One turn moves every row onto another: examples first, then more rows asked:
sen: [ 28.5  -2.9  12.3   0.9  -4.5   3.9  24.1   0.0  21.7  -7.9 -18.3 -12.8
  21.2 -32.4  14.1  -0.2   6.4  -1.3   9.6   0.8 -14.2  -4.6  -2.2 -13.7
   8.0   9.0  16.8   5.7  -8.6  11.3  -3.6  12.0]
sevif: [ -0.9  -6.5   2.2   1.3 -14.5   4.7   4.3   1.5  19.8 -12.2 -20.6   7.7
  21.1 -28.1  12.7  17.1   6.1 -20.0  23.5  -9.8 -17.5 -13.0 -15.0  15.6
   4.0  23.7  18.7  -3.3   7.1  29.1  16.2   3.2]
Bure: [ 10.1  -3.0  10.3  17.8 -24.6 -20.3  -7.9  -6.0  -1.4 -10.0   1.1 -18.3
  20.2 -24.4  29.4   5.0   6.5 -21.8  -1.2   4.0 -16.0  20.2 -21.3   2.2
  -5.0 -30.4   8.4 -13.8  -2.5   2.9   3.8 -18.1]
Vime: [  1.6  24.8  -4.8  24.4   9.2 -30.8  -0.2  -7.2  16.3  -1.4 -20.6   2.4
   1.3  -9.1   1.3   7.8  15.0   2.1 -14.7 -11.6   3.8 -15.9 -12.6   1.2
 -17.2  -1.8  10.8 -10.0   1.2  -3.3  -5.3  -1.4]
seto: [ 17.0  15.7  -5.7  15.7  10.8 -26.6   3.3  11.7  -3.3   1.7  10.4  -4.3
  12.4 -12.8  20.9  18.8 -20.3   8.0  18.8  -2.8   0.9  10.4 -13.4 -41.0
  -1.3 -10.8   7.9   9.6   5.3  14.3   2.2 -14.5]
tam: [ -6.1  -9.5   2.5  -1.8 -10.0 -24.7  -3.5 -14.4  -5.3 -25.3   3.9  -0.6
  32.0   7.0  23.5  22.7  -8.4 -11.5   7.4   5.7  -4.0   4.5 -10.1  -1.0
 -12.2 -20.5   6.1 -13.2   2.9  -4.4 -11.3 -29.2]
Kika: [ 23.0  -9.8   0.2  -2.4  14.4  -6.0  16.9 -11.9   0.1 -12.1   0.9  -9.7
   9.4 -20.3   9.1  18.5  21.2   9.8  19.5   7.4 -16.4  -4.2 -13.1 -24.2
  -6.9   8.4  21.9 -12.5 -17.7   0.4  -8.3   3.4]
mudu: [  8.8   4.5  20.5  18.9 -22.2 -30.1  21.5 -17.2  -4.3 -11.6  28.5   0.8
  30.7 -16.9  12.3  -3.1  -6.0  -9.9  19.2 -13.5  12.1  -2.9  -6.9  -7.2
 -23.4  17.9   7.6 -12.3 -11.8  19.6  17.8 -11.5]
gasu: [-17.3   7.3  -5.1   5.5 -10.5 -18.0  16.0  -8.9 -13.3   8.1  -9.9 -12.8
  16.3  -5.8  27.2  -7.1  13.3   2.0  13.6 -10.3 -19.3 -17.7  -6.3  -9.3
 -31.2  20.6  23.4   9.9  12.0   8.7  37.7  -1.4]
Reko: [  7.6  -2.6   7.9  -2.6  11.7 -30.9   3.4 -21.1  -0.2  13.8 -14.8  -2.1
  15.9 -32.1  -2.7 -12.8  -6.6 -24.4  -9.2 -22.2 -14.7  -7.6  -8.6 -14.8
   0.3   6.9   7.6   3.8  20.7   7.5  27.3 -10.3]
defib: [ 12.8  12.3   1.4   6.4  -7.8 -15.2   4.4   7.2  13.5 -22.4 -11.9  -1.1
   9.7 -21.5   4.0  19.3  28.9  -2.1  36.9   3.4  -4.9  -8.4 -20.5 -11.2
   0.9   3.9  32.6 -11.0  -3.1  21.5 -12.9  -2.6]
sar: [-17.0  15.4   6.5  -4.9   6.0 -13.5   1.9   9.9 -12.0 -14.8  -7.3   9.7
  34.2 -30.6  19.0  -8.9  -5.9 -17.1   3.9   7.2  10.5  13.5  -3.5 -21.1
 -17.6  -0.3  -3.8 -27.7   7.8  23.4   2.3   1.8]
sasa: [-11.6  13.1 -20.1  11.8 -20.1 -18.6  -7.7   6.4   3.7   3.4  -3.6  -8.1
   3.5  -6.0  12.4  12.7  -7.2  18.3   5.1 -26.3  -4.5 -23.3 -16.7  -1.4
  -6.1  13.6  19.1  16.4  -1.9  22.3  21.4  -0.6]
Bov: [-10.8  -1.6  -0.7  -8.4 -18.3  -5.6  24.8 -11.0  -8.7  -5.6  17.6 -11.3
  13.9  -7.7  11.9  -6.9  16.7 -20.9  15.8 -14.5 -13.4  -2.4   2.9 -28.2
  -1.1 -24.2  14.8 -15.6  20.0  25.4  22.0  -9.0]
Bovu: [ -6.7   6.7 -15.6  21.6  -5.8 -24.0  -1.5  12.2 -19.8 -10.3   5.7  12.5
   7.6  -4.2  14.4   0.9  18.4   2.5   0.3  -7.1  17.3 -29.6  -3.8  -7.5
 -17.5  15.2   3.8   1.5  -7.5   5.6   6.0  -2.1]
fopu: [  4.6 -25.1   6.9  -9.2  14.4   5.0  18.5  -8.6   6.1  -7.6 -11.2  -7.6
  27.9 -15.0  16.2   4.3   1.0 -14.5  16.0   0.7 -19.5  -9.5  -5.0   2.6
  -4.4  35.9  11.1   4.6  -1.0   4.6   7.1   7.2]
gapem: [ -4.6  18.4  -6.4  12.6   1.6  -2.5   1.2   2.1  17.9  20.1 -19.1 -24.2
   5.6   3.2  38.6  -9.1   9.6 -12.9  -1.8  -1.2  -8.7   1.0  -2.8  -3.5
 -14.4   2.4  29.8   9.4   2.1   8.9  15.4   4.4]
biv: [-19.6   9.4  -1.4 -22.6  14.5 -20.0 -10.1  -8.4   8.9  -8.5 -13.1 -27.8
   3.0  -5.9  14.6   7.0   2.1 -20.4  -5.4  -6.6 -11.0  12.6  -9.2 -13.8
   4.2  -9.8  13.7 -28.6  17.5  21.9   7.4   0.0]
zet: [  7.9  -5.0   8.6 -32.0 -22.4  -3.2 -10.0  -5.3 -16.9 -14.3  11.7  -4.7
  22.9  -8.8  19.7   9.3 -10.3 -11.0  -8.9 -15.6  13.0  -7.4 -18.8  -7.0
 -13.8  11.8  27.6 -20.4   6.3  -3.6  21.4  -7.3]
vazop: [  0.5   0.8  -2.2   7.2  -9.6 -32.7 -10.1   7.1   4.2  10.7   4.6   7.1
  -3.8   2.0  28.6   6.4   4.9 -40.1  26.8  -0.9  18.7  -4.7  -7.7  -4.5
  -3.9  12.6  26.1 -19.9   7.3   8.1  26.3 -12.1]
romuz: [  0.3   1.8   7.5   4.9 -13.9 -23.7   1.4 -20.1  18.0  -5.5  33.7 -33.9
   8.4  12.1  12.6   1.4  -0.6 -17.6  16.0 -24.4   1.1  -1.5 -10.7 -10.8
  12.5   5.1  26.2   5.3  -3.7  13.8   9.7  -5.7]
besir: [ -2.0   8.5   8.5 -11.5 -32.1 -24.4  -9.8   0.5  12.5 -30.3  -1.2   6.4
  43.5  -6.9  14.4  10.7  -5.9 -13.7  -6.6 -10.0   7.5 -12.1 -15.1 -16.2
   2.9  -7.5  23.1 -10.0  15.8  -7.2   5.7 -17.4]
Loro: [-13.6  -2.2  -2.3  -8.1  -3.3  -5.7   4.4  -2.6  -4.8  29.2  -1.3  15.3
  15.1  -3.1   5.6   8.0 -18.9 -30.1  18.6 -20.3  10.5  -0.8  -7.0  -8.4
   4.7   0.2  10.1  14.1  11.4  20.6  11.0 -12.9]
lunoz: [  4.2  24.6   4.2   9.9  -9.4 -42.5  -5.5 -23.5   1.1  -3.0   4.4  10.0
   1.8 -21.3  16.7  18.5   2.1  -4.5  34.6 -11.3  -2.9  -3.4 -17.6 -30.0
 -16.7  -0.9  18.9 -12.9  23.2  -7.6  20.9  -4.0]
Feme: [  8.9   6.9  23.1 -16.5 -21.2 -11.4  11.9  17.6 -13.2   1.9   0.9 -28.7
  28.2 -13.6  11.2   5.0 -10.8 -13.7  -2.9 -19.8   5.0  13.0 -35.5   2.2
 -10.3   5.5  29.2  -4.7  10.2  16.7  13.1 -11.0]
Kaz: [ -6.4  13.6  -7.9  17.1  12.0   3.3  22.2  -6.6  -3.6  24.0 -11.0  11.4
  18.3  -5.8  19.4   7.8  15.9  -2.4  -7.6  -1.3  -7.5   0.2  -4.6 -18.1
 -27.2 -13.0   5.4  -2.2  -2.8   1.4   3.9  -2.5]
leved: [-10.9  -9.5 -12.2  -1.6   3.6   2.6 -10.4  -2.5  -1.5 -17.8   6.0  12.1
  17.4 -16.3   9.1  21.0  22.6 -13.2  37.1  -0.9 -12.9 -12.8 -24.3  -5.6
  -3.3  22.9  25.0  -7.8  -0.4  10.8   2.8   2.6]
kif: [ 30.8   3.0   9.1   4.6  16.5 -26.4  -3.3  -2.7 -17.9  -5.5  -6.7 -17.9
  -3.5 -18.7  31.7 -11.7  -5.5 -17.2  -2.2   4.5   8.8  -1.6  11.7 -15.6
  -7.8   4.9   4.4   1.8   4.3  18.8  11.9 -12.0]
razuf: [ -0.2  -0.7  17.5  -2.5  -7.6  -9.1  -2.4 -12.0 -22.8  -1.9  13.0 -29.5
  25.9 -21.8  14.8 -12.4  -0.8 -17.3   9.4  -9.3 -13.1  23.0 -33.8  -3.2
 -17.8  -8.1  16.5   3.6   9.4 -10.6  -2.2  -2.4]
gil: [ -1.4  16.7   9.1   7.2   3.0 -24.7 -21.2 -15.8  15.7  -6.2   9.1  -3.4
  23.2 -27.3  16.2  13.0 -26.1  -4.2  -3.8 -13.5  10.7  14.7 -22.0  -8.2
  -6.0  19.2   2.9 -15.9 -17.2  12.2   4.3   6.5]

Bovu turns into sasa
Bov turns into biv
besir turns into zet
Where do these go?
sevif turns into fopu
lunoz turns into vazop

